[[ 0.90  1.86  2.19  1.67  0.35 -1.13 -0.28 -1.86 -0.29]
 [-4.90  0.60  5.75  0.81  0.39  0.78 -0.28  4.13 -0.29]
 [-4.22 -3.51  1.27  0.81  1.33  0.78 -0.28 -1.10 -0.22]]
->
[[-4.90  0.60  5.75  0.81  0.39  0.78 -0.28  4.13 -0.29]]

[[-1.38  2.99 -1.67  3.96  5.71  4.80 -2.98 -1.11  2.80  4.64]
 [ 0.87  2.44 -1.15 -0.30 -2.77 -2.06  2.57  1.53  3.06  1.63]
 [-2.78  0.25 -0.66 -0.31  4.26  4.33 -2.64 -3.49 -0.92  1.44]
 [-3.05  4.20 -3.43  4.11  1.31  3.61 -3.91  0.47  0.15  4.17]
 [-1.72  2.17 -4.15  4.17  0.45  1.11 -1.87  2.44  0.77  4.82]
 [-3.58  0.64 -1.29  2.85  2.17  0.42 -2.82 -0.70 -1.75  2.43]
 [ 0.03 -0.64 -1.32  2.50  0.84  1.07  0.60  3.50  1.22  0.83]]
->
[[ 0.87  2.44 -1.15 -0.30 -2.77 -2.06  2.57  1.53  3.06  1.63]
 [-3.05  4.20 -3.43  4.11  1.31  3.61 -3.91  0.47  0.15  4.17]
 [-3.58  0.64 -1.29  2.85  2.17  0.42 -2.82 -0.70 -1.75  2.43]]

[[-3.83  1.89 -0.53  0.72  1.19  0.61  1.29  0.43 -3.04  0.08  0.38  0.81
  -0.94  1.06]
 [ 0.11 -0.11  0.15  0.09  0.02 -0.07 -0.09  0.08  0.09 -0.10 -0.09 -0.07
  -0.18 -0.11]
 [ 0.29 -0.32  0.01  0.35  0.41 -0.14 -0.32 -0.02 -0.14  0.01 -0.01 -0.36
   0.16 -0.04]
 [ 0.33 -0.74  4.51 -0.69 -0.83 -0.67 -0.03  6.08 -2.32 -4.83 -5.25 -0.89
  -3.92 -5.66]
 [ 0.16  0.07  0.05  0.10  0.15 -0.19 -0.02  0.05 -0.08 -0.03  0.01  0.01
  -0.09  0.04]
 [-0.20  0.14 -0.08 -0.28 -0.20  0.17  0.19  0.09 -0.14 -0.02 -0.07  0.12
   0.15 -0.08]]
->
[[ 0.11 -0.11  0.15  0.09  0.02 -0.07 -0.09  0.08  0.09 -0.10 -0.09 -0.07
  -0.18 -0.11]
 [ 0.33 -0.74  4.51 -0.69 -0.83 -0.67 -0.03  6.08 -2.32 -4.83 -5.25 -0.89
  -3.92 -5.66]
 [-0.20  0.14 -0.08 -0.28 -0.20  0.17  0.19  0.09 -0.14 -0.02 -0.07  0.12
   0.15 -0.08]]

[[ 0.19  0.10]
 [ 1.39  1.22]
 [-5.38 -4.49]]
->
[[1.39 1.22]]

[[ 0.96  0.63  1.40 -3.27 -0.03 -1.28]
 [ 0.58  0.20  1.27 -3.13  2.94 -2.64]
 [ 2.18  2.08  1.52 -2.71  3.18 -5.33]
 [-1.34 -1.60  1.69 -1.65  0.06 -0.40]
 [ 0.61  0.62  2.11 -1.77  1.38 -3.82]
 [-0.80 -0.54  2.21  0.00  3.48 -5.36]
 [ 0.75  0.41  1.19 -2.95  3.66 -3.40]
 [ 1.09  0.84  1.81 -2.53 -0.53 -2.02]
 [-4.14 -3.63  2.74  2.61  1.97 -3.55]
 [ 0.59  0.34  1.98 -2.81 -4.25  0.85]]
->
[[ 0.58  0.20  1.27 -3.13  2.94 -2.64]
 [-1.34 -1.60  1.69 -1.65  0.06 -0.40]
 [-0.80 -0.54  2.21  0.00  3.48 -5.36]
 [ 1.09  0.84  1.81 -2.53 -0.53 -2.02]
 [ 0.59  0.34  1.98 -2.81 -4.25  0.85]]

[[-1.71 -0.18]
 [ 1.48  4.66]
 [ 0.77  0.90]]
->
[[1.48 4.66]]
